In the data rows, the value 128 means zero.
Here are some points, each followed by its number:
102 145 180 124 130 131 100 113  68 112 130 124 131 123 169  99 121 142 172  72 114 113 140 182 145 114 146  96  69 115 131 163 0
103 137 117  90 124 122 160 113 193 126 120  97 148 149 143 141 129 184 149 113 144 152 138 115 117 169 127 154 107 118 126 124 1
111 119 132 125 143 132 142  79 138  99 127 128 116 101 108 120 138 154 127 130 133 125 124 121 125 131 127 142 149 137 108 109 2
124 101 124 115 100 113 155 100 135 136 122 145 138 188  99 142  69 110 103 139 132 144 102  69 138 114 124 179 136 146  71 125 3
111 140 128 113 103  88 138  91 148 119 128 102 151 127 121 105 116 157 137 141 102 109 103 100 119 128 132 124  81 135 128 118 4
113 110 115 154 131 135 143 124 117 103 104  86 131  90 140 136 130 150  90 105 153 160 122 142 110 128 123 139  99 171 101 141 5
115 156 102 140 112 113 130 122 147 129 150 102 151 161  99 129  69 128 125 139 114 144 132 155 145 102 139 166 121  72 114 133 6
132 101 124 140 122 131 122 130 141 136 130 157 123 161 164 129  99 147 115 167 124 161 132 112 114 151 132 151 111 152 114 115 7
152 182 160 130 131 131 118 119 104 121 109 129 131 101 126 105 120 104 140  80 132 109 127 156  71 117 124  96 107 161 151 159 8
 72 123 139 132 122 131 144 122 141  69 112 114 151 175 136 111 142 142 140 139  72 161 102  69 151 157 146  96 136 146 131 115 9
124 119 133 132 115  83 142 134 130 136 121 102  80 140 138 119 120 129 103 150 111 122 132 119 173 141 132 150 130 149 105 134 10
140 145 145 157 122 156 100 122  98 112 130  72 123 101 121  99 136 120 103 102 132 100 152 122 101 162 172 127 111 132 114 152 11
152 114 114 102  70 138 155 155 163 136 137 151 114 123  99 207 121  98  73 132 124 113 157 137 138 102 115  96 210 139 156  73 12
111  84 131 106 119 129 155 104 106 110 128 123 126 144 141 105 120 131 140 127 137 109 122 132 157 132 113 142 120 127 149 146 13
192 114 167  87 167 113 142 148 130 162 120 123 135 117 134 155  99 139  88 130 157 120 124 112  94 102 111 145 166 102 165 136 14
115 123 124 140 112 113 144 160 120 159 144 139 101 123 112 136 129 142 133 102 124 131 140 112 114 132 115 157 148 102 101  73 15
140 139 132 189 112 123 130 130 110 169 130 102 123  71 159 121 111 163 103  72 146 113 157 149 114 114 167 118 121 115 114 173 16
157 123 145 102 174 131 100 155 120 112 165 145 151 123 129 142 129 168 146 167 114 150 132 130 188 151 188 146 142 115 114 125 17
198 140 189  97 171 109 116 146 110 159 109 110 133 105 144 149 111 131  98 130 136 108 127 137  83 114 125 121 175 111 186 145 18
124 167 139 207 149 166 113 137  68 143 112  72 131 101 164 142 136 176 168 102  72 113 140 186 123 132 124 109 111 124 156 163 19
132 132 132  72 100 166 165 130 195 129 137 124 123 138 149 148 181  68 125 114 151 144 146 100 138 124 115 109 121 124 156 133 20
140 114 145 167 112 156  70 100 128 112 100 102 114 114 121  99 159  98 103 132 132 113 132 143  71 151 102 134  69 157 145 146 21
124 132 139 152 182 113 130 122 128 121 112 132 131 123 143 111 142 120 125 151 102 122 146 122  71 102 132 118 129 172 123 133 22
136 145 127 129 134 140 127 114 153 119 104  84 133 145 103 111 133 117 116 118 100 128 113 103 131 140 117 127 118 141 123 122 23
181 166 117 134 146 115 159 194 158 115 131 169 131 114 103 142 141 120 103 124 177 120 109 112 110 105 135  81 136  84 144 103 24
111 110 119 129 119 133 156 131 137 127 125 126 108 131  81 155 142 117  94 111 138 133 134 117 136  84 132 134 157 124  92 122 25
144 145 142 120 160 125 100 125 115  99 140 134 110 131 117 129 105 140 128 126 111 127 133 157 124 151 144 116  91 132 128  94 26
136 155 114  87 124 114 148 143 178 136 126  91 153 128 141 155 120 171 142 102 154 142 141 115 125 167 115 127 129 122 135 116 27
140 132 124 115 100 113  70 122 163 159 122 184 114 171 129 121 148 142 133 114 146 131 115 143 131 139 102 118 142 115 162 103 28
163 162 132 146 149 123 100 113 120 121 150 162 195 123 129 111 168 142 115 124 114 183 124 174 145 167 176 146 142 139  71 115 29
118 151  91 120 117 131 114 118 143 153 125 135 131 128 122 109 155 119 140 117 125 152 135 135 117 117 119 132 132 102 148 125 30
102 101 124 152  70 123 144 122 180 112 144 132 101 156 143  99 142 163 172 114 139 138 102 100 138 124 124 151 154 162 123 115 31
140 148 133 124 145 113 118 125  76  81 147 126 151 110 106 116 127 104 126 137 111 120 124 108 173 174 121  97 118 132 114 135 32
115 145 114 102 143 161  70 130 147  99 150 139 138 151 149 129 121 135 189 176 114 100 115 100 175 132 102 151 142 181 131 103 33
118 117 119 127 115 141 120 134 170 119 159 139 112 150 156 138 152 135 149 139 124 100 115  94 114 139 127 127 133 161 114  85 34
132 132  72  72 137 101 150 144 120 112 155 157 114 114 149 129  69 128 140 139 139  70 140 130 131 132 132 146 154 146 101  73 35
109 127 127 152 137 144 119 106 148 106 100  93 133 160  91 109 147 120 135 118  91 131 102 110 126 147 123 137 118 138 128 127 36
 72 101 124 124 149 113 130 122 158  99 112 114 175 145 129 111 111 142 103 162 132 144 124 137 156 157 124 161 142 162 139 133 37
136 134  99  92 135 113 153 135 113 114 146 132 114 101 138 120  77 128 121 132 139  79 137 137 114 127 127 142 147 140 101  97 38
127 101 124 138 119 114 119 148 146 132 130 160 117 160 154 139 105 142 112 161 128 143 134 100 127 143 124 148 126 138 117 112 39
124  71 167 140 122 150 187 100 120 182 150 139 123 114 112  99 219 206 125 132 139 100 157 149 131 102  72 118  69 124 131 177 40
115 114 132 124 160 123 137 144 128 112 137 124 131 138 164 142 136  68 125 102 132 165 152 122 101 102 152 171 121 102 145 125 41
153 114 117 120 108 113 139 117 124 149 124 136 134 163 108 141  86  98 106 135 145 135 111  84 128 117 124 162 132 137 101 127 42
115 121 108 111 127 141 100 149 166 115 168 120 108 155 149 132 123 105 149 156 126 100 115  87 140 158 134 127 127 145 110  81 43
152  71 102 152 160  71 100 198 147 143 100 176 123 145 129 111 148  68 146 124 196 155  72 165 114 124 132 118 148 102 156 103 44
142 198 110 103 177 101 119 109 130 113 127 143 180 157  69 118 125  76  85 161  80 144  84 107 195  99 153 132 159 109 135 135 45
102 132 124 157 112 113 130 100 128 121 100 124 151 114  99 111 219 153 140 102 172 150 140 149 114 114  72 118 154 152 166 146 46
167 176 102 102 137 123 122 155 110 129 122 124 161 114 159  99 129 142 140 132 114 113 167 149 138 151 203 109 129 152 114 140 47
124 132 124 163 149 144 113 113 147 121 150 139 101 171 159 136 111 128 125 139 132 131 124 100 138 124 102 134 129 146 101 103 48
140 139 139 157 112 144 137 113 128 149 150 114 101  71 143 111  99 120 140 114 114 100 124 178 123 124 139 109  69  72 162 168 49
 72  71 114 124 137 123 155 113 110 112 155 145 114 179 149  99 121 110 133 162 124 113 115 122 175 162 132 146 121 139 131 158 50
167 139 139  72 143  71 137 130 135 173 122 114 114  71  99 159 129  98 133 102 102 131 102 122 101 132 115  96 164  72 180 125 51
102 117 167 148 110 193 131 140 113 177 125 117  80 114 125 155 164 123 157 121 144 109 158 143  80 132 115 119 133 137 126 174 52
115 132 114 124 155 113 100 137 110 121 100 151 145 123 121 111 136 120 177 132 167 122 115 112 131 114 124 134 111 139 114 125 53
177 139 171 102 137 123 113 201 128 169 100 124 114 114 178 129 136 128 146 114 132 144 102 130 114  71 132 134 148 124 166 168 54
129 117 153 159 112 145 113 113 126 126 128 108 110 150 127 112 162 118 133  91 126 141 111 146 123 117 142 123 138 137 143 159 55
124 151 139 102 122 131 183 137 147 129 100 196 114 101  99 177  99 110  73 145 102 138 115 122 123 145 115 109 164  72 123 115 56
120 124 121 128 137 150  70 137 124 115 142 128 128 136 138 120 123 128 173 167 119 104 130 100 165 134 108 142 130 178 129  94 57
131 121 154 140 117 134 109  82 113 103 124  86 138 116 137 102 136 119 177 102 114 104 157 175 114 128 157 135  81 116 175 172 58
102 123  72 132 122 150 130 160 120 112 137 139 114 179 154 142 121 142 133 139 114 113  72 112 161 145 146 109 142 102 131 115 59
124 101 114 102 137 123 122 113 147  99 137 167 138 151 121  99  99 128 177 157 114 131 102 122 156 139 102 171 136 115 131 103 60
New points follow, each followed by the numbers of its two nearest points above by angle, nearest first.
124 145  72 115 100 131 100 113 141 136 130 124 138 151 143  99 154 128 146 114 114 155 140 130 123 124 102 146 136 102 145 125 ~ 30 28
132 137 128 133 114 124  82 122 135 146 124 161 114 161 127 115 146 138 141 111 137 122 128 149 126 137 116 123 130 125 160 119 ~ 28 30
103 109 114 124 122 101 127 119 141 100 137 155 151 127 131  99  90 131 145 175  72 120 111 117 181 140 124 139 125 130 141 103 ~ 60 50
155 119 143 113 145 116 128 181 135 160 109 140 123 119 174 127 125 119 142 117 134 153 113 132 114  96 130 135 134 129 154 141 ~ 54 14
129 142 141 156 165 110 125 116 128 119 112 129 140 127 143 111 142 114 137 137 116 127 152 131  80  93 134 112 127 158 128 146 ~ 22 8
163 117  93 111 107 122 109 150 133 153 139 128 112 101  99 155 107 128 131 127 135 142 115 103 128 117 125 128 134  87 166 125 ~ 51 14
 94 110 148 142 103 186 138 140 115 177 134 128  96 121 127 152 162 119 157 125 141 113 146 121  98 137 115 112 133 113 123 162 ~ 52 40
146 206 102 115 169 101 122 100 135  99 150 132 175 161  69 121 136  68  73 157  72 144  72 122 199  71 152 134 164 102 131 133 ~ 45 6
146  71 114 124 100 131 137 144 120 129 144 114 123 123 121 173  99 147 125 139 176 100 140 130 131 114 102 134 148 124 171  73 ~ 12 14
141 132 132 173 117 135 122 134 110 153 125 114 126  71 151 123 114 157 113  80 139 122 148 153 119 132 167 104 123 135 124 165 ~ 16 11
152 186 157 149 143 131 127 122 101 124 100 127 126 107 135 105 129 107 148  89 143 122 146 162  86 128 119  88 102 141 147 154 ~ 8 0
 81 127 120 115 127 141 141 144 120 126 134 142 124 153 124 133 133 144 118  80 114 143 106 108  83 141 123 157 133 132 101 115 ~ 15 3
118 147 148 120 119 135 165 118 137 124 100 172 116 114 103 161 111 123  94 124 114 118 118 126 123 133 127 109 151  84 137 128 ~ 56 12
122 101 102 113 133 127 127 115 137 103 133 152 134 152 132 109 117 128 159 152 117 136 102 126 140 128 111 158 125 115 129  94 ~ 60 33
102 101 132 163 143 131 155 122 110  99 100  72 131  71 136 136 121 158  73 102 151 150 124 137 114 124 115 134  99 167 101 168 ~ 5 16
120 114 139 124 125 157 142 109 117 167  87 105  93  95 145 125 142  92 129 127 111 131 122 127 139 126 111 145 144  98 117 145 ~ 52 49
138 119 145 152 109 146  97  91 125 114 100 112 121 116 115 102 171 102 109 123 134 118 130 134  88 151 108 123  84 157 141 148 ~ 21 11
118 114 137 124 134 127 139  70 123  99 133 128 121  83 121 120 131 151 143 123 145 116 136 149 120 124 139 146 137 129 124 124 ~ 2 58
111 153 105 133 123 116 113 107 144 129 160 110 157 168  99 127  83 130 140 120 121 138 130 145 160 117 143 157 127  95 110 131 ~ 6 45
 81  89 119 127 126 131 168 109 126 122 139 133 110 148 150 119 125 115 128 151 109 113 122 122 158 148 124 132 125 132 123 156 ~ 50 13
 72 132 139 115 130 131 122 150 120 121 130 132 114 156 121 129 142 135 103  72 114 155 102 112  71 157 115 157 129 132 101 115 ~ 15 36
143 133 136 145 119 144 119 141 112 125 134  94 121 105 115 124 129 117 115  93 127 111 152 115  92 148 162 118 126 115 121 145 ~ 11 16
102 114 167 146 100 208 144 144 110 204 130 124  71 114 112 169 173 128 152 114 151 113 152 130  71 139 102 109 142 102 123 177 ~ 52 40
 72 132 132 146 100 179 144 113 110 197  70 102 101 114 159 154 142 120 140 102 139 144 203 122 114 114 124 118 111 115 139 232 ~ 52 16
115 125 117 141 126 122 154 115 128 119 115 111 105 131  81 130 142 120 109 114 109 139 127 126 128  86 139 140 138 132  96 129 ~ 25 2
152 162  72 124 182 101 113 150 176 121 150 157 156 138 121 129 111 120 115 180  72 170  72 122 166 167 146 109  69 139 123 133 ~ 45 17
203 192 114 124 149 101 144 198 167 121 122 167 131 114  99 129 154 120 115 102 176 122 102 112 114 102 139  66 142  72 139 103 ~ 24 44
132 114 139 124 130 123 130 113 110  99 112 102 123 145 169 111 121 120 115 139 114 131 132 100 145 132 115  96 148 124 131 115 ~ 9 32
129 134 148 150 122 136 164  89 138 121 112 148 128 123 151 144 203 142 120 143 128 111 115 139 119 124 102 124 147 165 148 118 ~ 46 40
124 114 126 156 155 144 125 131 144 115 142 154 105 159 142 134 116 128 125 137 141 133 109 100 134 128  93 129 131 140 117 111 ~ 48 39
118 110 132 115 145 132 139 104 125  99 130 154 114  98 108 120 134 156 136 130 141 136 127 127 131 134 130 152 145 139 105 106 ~ 2 60
127 151 132 150 130 109 111 137 136 108 130 142 143 145 112 118 134 151 124 145 102 193 111 153 129 140 134 118 123 122  71  90 ~ 29 26
115 151 139 102 100  71 144 100 163 121 130 102 156 123 121  99 111 163 125 151 102 113 115 112 114 139 132 127  69 139 123 115 ~ 4 1
151 189 105 111 158  92 119 106 130 112 144 137 158 158  90 130 134  83  90 133  96 144  89 107 177  86 141 132 164  94 137 128 ~ 45 6
142 121 136 113 159 131 117 143 124 112 150 136 137 127 112 142 137 154 134 152 117 146 130 125 173 128 172 144 142 117 102 125 ~ 17 29
124  71 114 132 100 144 155 174 128 121 122 132 138 123  69 159 121 163  73 114 114 165 140 100 161 114 124 127 142 124 101 125 ~ 25 12
115 114 132 115 143 123 150  70 128  99 137 151 114  71 112 129 136 168 125 132 157 122 132 130 123 124 132 146 164 139 101 103 ~ 2 38
115 114 145 124 130 191 150 100 110 186  70 102 101  71 149 136 159  68 140 114 114 131 124 130 114 114 102 140 154  72 123 152 ~ 52 51
113  86 154 137 112 158 159 150  82 160 115 128 121 119 132 177 129 102 125  93 130 118 162 134 107 108 115 100 179 124 130 155 ~ 52 12
 87 108 137 134 146 124 113 124 141 103 121 114 158 136 129 108  99 135 109 155 134 135 132 145 149 153 138 146 130 158 139 140 ~ 37 50
 81 132 127 148 103 167 142 118 121 172  89 102 115 127 162 142 138 132 143 113 128 146 185 128 119 114 136 129 129 127 142 204 ~ 52 16
